array([[ 1.28,  1.16],
       [-1.05,  4.84],
       [ 4.81,  1.29],
       [-0.72, -2.88],
       [-7.96,  6.43],
       [-6.88, -1.09]])
->
array([[ 1.28,  1.16],
       [ 4.81,  1.29],
       [-7.96,  6.43]])

array([[ 0.87, -2.44,  3.00,  2.12,  3.56,  2.23, -2.81, -3.39,  3.03,
         1.54,  2.79, -0.17, -3.71,  0.43, -2.97,  2.38],
       [-3.36, -1.94, -3.95, -1.13, -0.76,  0.66,  1.42,  2.53,  0.83,
        -1.52, -3.74, -0.55,  4.01,  0.81,  4.15,  1.52],
       [-1.96, -6.74,  0.14,  0.88,  3.62,  4.16, -1.35, -1.04,  7.56,
         0.03,  0.18, -0.90, -0.65,  2.09, -0.06,  8.29],
       [ 0.41,  5.85, -1.79, -0.49, -3.39, -2.90,  1.37,  1.39, -5.53,
         0.06, -1.74,  1.43,  1.89, -2.10,  1.77, -6.05]])
->
array([[ 0.87, -2.44,  3.00,  2.12,  3.56,  2.23, -2.81, -3.39,  3.03,
         1.54,  2.79, -0.17, -3.71,  0.43, -2.97,  2.38],
       [-1.96, -6.74,  0.14,  0.88,  3.62,  4.16, -1.35, -1.04,  7.56,
         0.03,  0.18, -0.90, -0.65,  2.09, -0.06,  8.29]])

array([[ 2.10,  2.91, -1.38, -4.46, -0.45,  0.06, -1.01,  0.86,  0.75,
         2.45, -0.18, -0.31, -3.75],
       [ 2.14,  2.12, -6.94, -0.79, -0.18,  0.25,  3.94,  0.40, -0.47,
        -2.18,  0.02,  0.22,  2.19],
       [ 2.12,  2.30,  6.00,  2.98,  0.21, -1.24, -4.24, -6.16, -0.70,
        -1.28, -0.04,  0.03, -0.41],
       [ 2.08,  2.49,  5.89,  1.87, -0.46, -2.31, -4.52, -3.81, -0.17,
         0.12, -0.02, -0.11, -1.56]])
->
array([[ 2.10,  2.91, -1.38, -4.46, -0.45,  0.06, -1.01,  0.86,  0.75,
         2.45, -0.18, -0.31, -3.75],
       [ 2.12,  2.30,  6.00,  2.98,  0.21, -1.24, -4.24, -6.16, -0.70,
        -1.28, -0.04,  0.03, -0.41]])

array([[ 5.96,  0.26,  0.32, -0.80, -0.40,  1.72, -0.07,  6.58, -0.29,
        -0.31,  0.31,  2.30, -0.42, -6.25],
       [-3.33, -0.17, -1.82,  0.74,  1.91, -1.13,  1.87, -3.52,  0.86,
        -1.23,  0.06, -0.84,  1.55,  3.35],
       [ 0.14, -4.27, -0.58, -2.34,  0.91,  1.59,  0.68,  0.33,  2.42,
        -0.53, -6.05,  0.85,  1.18, -0.24],
       [ 0.62,  1.98, -1.55,  1.30,  1.47, -0.70,  1.78,  0.80, -0.44,
        -1.65,  2.82,  0.82,  0.94, -0.59],
       [ 0.91,  0.25,  4.57, -0.68, -4.88,  0.54, -5.72,  0.61, -1.71,
         4.36, -0.25, -1.27, -3.57, -0.81]])
->
array([[ 5.96,  0.26,  0.32, -0.80, -0.40,  1.72, -0.07,  6.58, -0.29,
        -0.31,  0.31,  2.30, -0.42, -6.25],
       [ 0.14, -4.27, -0.58, -2.34,  0.91,  1.59,  0.68,  0.33,  2.42,
        -0.53, -6.05,  0.85,  1.18, -0.24],
       [ 0.91,  0.25,  4.57, -0.68, -4.88,  0.54, -5.72,  0.61, -1.71,
         4.36, -0.25, -1.27, -3.57, -0.81]])

array([[-0.31, -1.13,  4.31,  8.53,  5.86,  0.36,  0.26, -1.78,  0.70,
        -0.08,  0.08,  0.43],
       [-0.35, -1.97, -0.77, -0.40,  2.73,  7.08,  8.50,  1.01,  1.10,
         0.07,  0.40,  0.29]])
->
array([[-0.31, -1.13,  4.31,  8.53,  5.86,  0.36,  0.26, -1.78,  0.70,
        -0.08,  0.08,  0.43]])

array([[ 4.98,  0.96, -3.24,  0.95,  3.58,  6.61, -4.08, -1.28,  0.06,
         0.04,  1.17,  2.59],
       [-1.86, -3.56, -0.70, -1.91, -5.29, -3.08,  3.42, -3.90,  0.16,
        -1.60, -3.42, -1.29]])
->
array([[ 4.98,  0.96, -3.24,  0.95,  3.58,  6.61, -4.08, -1.28,  0.06,
         0.04,  1.17,  2.59]])

array([[ 7.54,  4.39,  6.94, -7.30, -4.30, -7.08, -3.65],
       [ 8.74, -5.83, -4.06,  6.20,  7.76, -5.98, -6.11],
       [-3.68,  2.19,  5.47, -7.48, -2.16,  2.66,  6.22],
       [-7.31,  6.10, -6.10,  7.02, -5.08,  7.93, -3.45],
       [-0.79, -6.55,  2.79, -3.18,  5.18,  1.37,  7.10],
       [ 7.28, -6.99,  6.27, -7.29,  6.09, -7.95,  6.28]])
->
array([[ 7.54,  4.39,  6.94, -7.30, -4.30, -7.08, -3.65],
       [-3.68,  2.19,  5.47, -7.48, -2.16,  2.66,  6.22],
       [-0.79, -6.55,  2.79, -3.18,  5.18,  1.37,  7.10]])

array([[-3.96,  0.16, -0.46, -0.58,  5.31, -4.45, -2.98, -0.11, -4.45,
        -2.28, -2.73],
       [-3.29, -0.78, -4.49,  0.15, -6.44, -1.33, -1.90,  1.91, -1.33,
        -1.23, -1.62],
       [ 0.70,  1.53,  1.96,  1.22, -3.41,  1.87,  2.32, -4.51,  1.87,
        -5.94,  0.39],
       [-1.11, -2.53, -0.27, -3.13,  0.50, -3.31, -5.39, -0.35, -3.31,
        -4.25, -3.12]])
->
array([[-3.96,  0.16, -0.46, -0.58,  5.31, -4.45, -2.98, -0.11, -4.45,
        -2.28, -2.73],
       [ 0.70,  1.53,  1.96,  1.22, -3.41,  1.87,  2.32, -4.51,  1.87,
        -5.94,  0.39]])

array([[-3.44,  2.65,  3.95, -5.68, -3.53,  2.52,  4.35],
       [-5.34,  2.01, -3.58,  3.98, -2.14,  4.99,  1.87],
       [ 3.87, -5.12,  0.44, -0.55,  4.83, -3.52,  3.40],
       [-6.45, -5.08, -4.74,  4.33,  4.21,  4.28,  4.35]])
->
array([[-3.44,  2.65,  3.95, -5.68, -3.53,  2.52,  4.35],
       [ 3.87, -5.12,  0.44, -0.55,  4.83, -3.52,  3.40]])
